In the rows, 128 means zero.
Each path below is one point turned by a fixed rotation once a step. After each direction that follows a path, write how fast that rotation turns it, in degrees a step (0 if it stays still).
Each turn is a multiple of 5 degrees from 10 to 175, or 0.
Each row of a path follows its step; steps can be skipped.
Path 1:
step 0: [129 130 121 129 118 128 125 122 126 132 129 118 131 130 146 134 131 117
 123 122 116 130 135 130 133 130 128 124 117 123 132 135 138 132]
step 2: [133 141 113 123 131 131 129 124 128 123 129 136 138 135 131 126 127 141
 137 130 137 134 125 126 118 128 129 128 126 139 118 126 128 127]
step 3: [132 119 135 134 126 117 120 128 129 128 121 128 135 125 132 125 139 122
 117 124 125 129 131 127 123 124 130 139 140 125 116 131 130 140]
step 4: [129 125 138 124 119 133 125 134 140 136 131 139 129 121 127 120 119 127
 133 131 131 122 118 129 136 116 128 122 126 115 136 126 129 122]
step 5: [127 135 121 119 132 133 128 146 120 123 133 115 133 134 123 139 124 126
 130 132 126 125 133 128 132 133 125 127 137 128 121 122 122 119]
step 6: [128 127 127 133 129 126 119 110 128 122 124 133 130 119 131 139 132 121
 125 133 120 131 136 127 131 136 132 120 135 135 142 123 126 135]
step 8: [118 132 132 132 134 139 142 131 135 128 131 131 126 143 128 128 124 140
 130 123 133 136 130 136 128 131 132 138 135 130 124 122 126 135]
step 9: [123 125 121 142 124 128 133 130 123 126 124 122 144 118 132 119 134 117
 129 126 127 126 126 135 132 124 128 128 129 136 133 143 136 132]
step 11: [129 122 115 122 134 133 129 124 126 128 139 129 136 135 127 139 117 129
 136 128 136 135 129 123 123 137 116 132 119 120 127 127 126 126]
[128 128 126 126 128 130 127 130 134 130 131 127 123 125 125 125 126 127
 128 132 131 127 128 127 128 132 130 129 126 129 125 127 130 128] => 120
[123 129 130 128 131 132 131 128 128 127 123 125 125 128 127 129 129 126
 130 129 129 125 128 129 129 131 128 129 131 129 134 128 129 128] => 35
[128 128 134 128 129 127 128 133 124 128 128 127 127 127 128 130 125 128
 125 127 125 126 128 124 127 128 129 132 127 134 126 127 129 129] => 160
[129 126 127 127 128 126 127 131 125 129 127 125 125 133 125 127 134 128
 124 127 130 126 129 129 130 130 129 127 130 127 126 130 127 128] => 160
Path 2:
step 0: [113 121 120 130 135 133 134 125 135 135 124 117 128 127 121 140 122 124
 121 135 127 118 128 132 113 128 129 127 131 131 128 132 140 122]
step 1: [119 119 131 135 121 126 132 119 117 129 129 124 126 120 117 124 129 131
 123 137 134 122 133 134 140 136 128 121 125 145 129 124 136 123]
step 2: [130 118 134 114 130 137 144 124 128 132 121 127 128 115 122 134 136 132
 126 128 125 129 133 122 123 136 143 124 127 133 124 133 127 120]
step 3: [133 128 133 128 130 134 120 135 128 134 126 133 126 123 134 124 135 129
 132 139 125 131 137 142 126 140 138 135 124 135 122 115 134 114]
step 4: [132 117 128 116 136 130 132 130 122 128 118 138 127 125 133 134 120 132
 126 138 121 118 126 131 133 123 139 135 138 126 130 118 130 133]
step 5: [125 130 123 117 123 126 135 136 136 135 116 123 120 138 130 127 125 129
 118 140 136 129 127 138 125 119 124 132 128 131 124 122 143 121]
step 6: [124 124 126 133 118 126 136 123 129 121 124 131 115 118 134 124 123 128
 117 128 143 122 126 126 135 123 141 132 136 138 126 120 128 129]
step 7: [116 136 120 123 130 130 140 124 135 125 121 131 129 117 126 138 129 129
 112 128 129 129 132 132 115 131 128 132 120 131 120 124 119 119]
step 10: [126 114 127 130 127 135 124 129 132 137 114 119 130 127 131 119 131 128
 134 129 130 126 127 142 127 127 123 129 134 147 121 128 135 117]
[128 127 129 126 131 127 131 133 130 125 128 129 128 126 124 129 128 125
 127 128 127 125 126 123 123 129 130 130 128 126 128 131 130 130] => 160
[126 129 123 133 131 131 127 129 125 129 125 129 131 125 130 128 127 127
 126 130 125 125 126 130 127 132 126 129 128 125 130 127 127 129] => 100
[129 123 127 127 128 127 131 125 128 127 129 130 128 128 133 130 129 128
 128 126 129 127 130 128 130 130 131 127 130 127 131 129 127 135] => 155
[129 125 124 125 127 127 127 135 129 130 126 131 128 130 129 127 128 127
 133 127 127 130 124 129 130 127 128 128 132 128 128 125 127 127] => 55
Path 3:
step 2: [122 131 132 125 128 131 128 119 119 122 140 144 126 125 125 125 123 120
 135 133 132 130 121 125 117 126 123 132 133 128 128 129 121 130]
step 3: [129 134 133 137 129 119 121 122 138 129 130 129 127 131 127 121 120 135
 129 123 125 134 129 142 113 127 119 128 123 134 127 124 129 128]
step 4: [137 143 133 124 125 125 122 132 121 120 132 135 137 132 125 135 129 117
 126 128 115 129 127 131 127 128 122 127 133 125 128 127 131 124]
step 5: [113 129 124 122 129 123 128 118 128 128 135 143 133 120 124 126 123 124
 133 127 128 130 123 127 124 125 124 131 132 138 130 121 122 121]
step 6: [123 135 134 129 133 132 114 123 138 126 127 125 128 139 128 123 120 127
 120 126 119 133 130 136 119 122 120 133 122 131 124 130 127 125]
step 7: [130 145 125 127 131 121 128 134 117 123 132 131 128 124 131 136 128 116
 125 123 121 139 129 129 122 130 123 134 135 129 134 129 121 124]
step 8: [117 127 127 124 128 119 125 124 129 120 128 137 133 121 128 123 123 126
 128 128 135 134 120 126 121 129 120 127 124 137 117 127 129 116]
step 10: [125 148 120 124 126 123 127 126 117 126 131 130 131 122 130 134 128 134
 133 122 121 135 128 122 116 128 123 129 132 126 132 131 129 124]
step 11: [118 136 136 124 128 124 127 125 130 121 126 134 136 130 117 130 121 126
 122 121 141 127 119 132 124 129 124 127 126 134 117 128 126 124]
[123 128 127 130 127 129 128 128 127 128 131 130 126 123 126 127 129 128
 131 127 128 134 127 125 127 130 130 124 128 126 132 128 129 127] => 135
[129 129 131 128 128 132 125 130 130 127 131 128 130 133 125 128 127 126
 125 128 130 131 127 129 131 129 130 127 129 124 125 129 131 127] => 145
[127 128 129 129 131 129 125 128 125 129 125 125 126 129 126 132 132 124
 130 129 124 129 127 130 128 131 127 128 126 129 130 127 133 131] => 130
Path 4:
step 0: [135 123 113 129 126 134 136 123 136 120 134 124 134 135 127 125 129 132
 138 132 132 126 118 108 129 122 127 128 126 118 131 131 132 128]
step 2: [132 122 134 132 129 139 129 119 124 126 132 132 136 107 125 125 134 136
 125 118 123 132 126 125 122 120 139 122 128 122 121 136 128 129]
step 3: [133 141 129 135 127 141 123 136 125 115 130 123 126 126 127 119 132 136
 132 130 126 115 135 138 126 115 129 128 126 131 133 127 135 123]
step 4: [124 129 145 119 118 131 120 124 126 124 124 124 118 134 136 135 130 131
 124 140 119 126 124 131 124 125 137 118 128 124 133 134 129 137]
step 6: [126 132 128 125 128 133 126 130 131 141 124 143 118 131 138 113 122 118
 137 135 116 128 131 131 125 125 131 138 127 125 123 124 128 127]
step 7: [137 117 132 125 129 119 131 123 132 126 120 128 121 122 122 124 137 128
 131 136 129 141 138 123 124 124 132 126 130 114 115 125 136 123]
step 8: [134 133 117 131 128 127 118 129 129 120 130 127 132 137 127 130 118 124
 143 125 123 122 141 121 118 130 122 120 133 126 124 126 136 119]
step 9: [122 120 132 119 122 130 138 118 119 131 129 121 133 137 128 129 128 135
 133 122 110 134 129 128 116 131 130 130 133 121 137 122 131 128]
step 10: [121 127 129 136 138 131 134 126 127 112 128 133 141 122 134 129 134 127
 136 124 123 132 116 132 136 129 124 124 134 117 128 129 136 116]
[131 129 131 127 129 133 130 127 131 126 129 125 124 127 129 129 128 125
 129 127 129 130 127 130 132 125 128 129 126 127 125 125 127 123] => 95
[129 125 128 128 128 127 127 129 130 126 131 127 128 124 126 128 129 127
 127 129 122 128 134 125 127 126 126 130 128 132 125 130 125 126] => 65
[127 130 128 131 129 126 129 128 129 126 127 127 128 127 124 127 135 130
 130 129 131 129 131 129 128 129 126 131 128 129 133 123 129 127] => 160
[129 130 129 128 129 126 131 123 123 127 129 128 131 129 123 129 127 127
 132 128 128 126 126 128 128 124 130 128 131 130 126 128 126 127] => 45
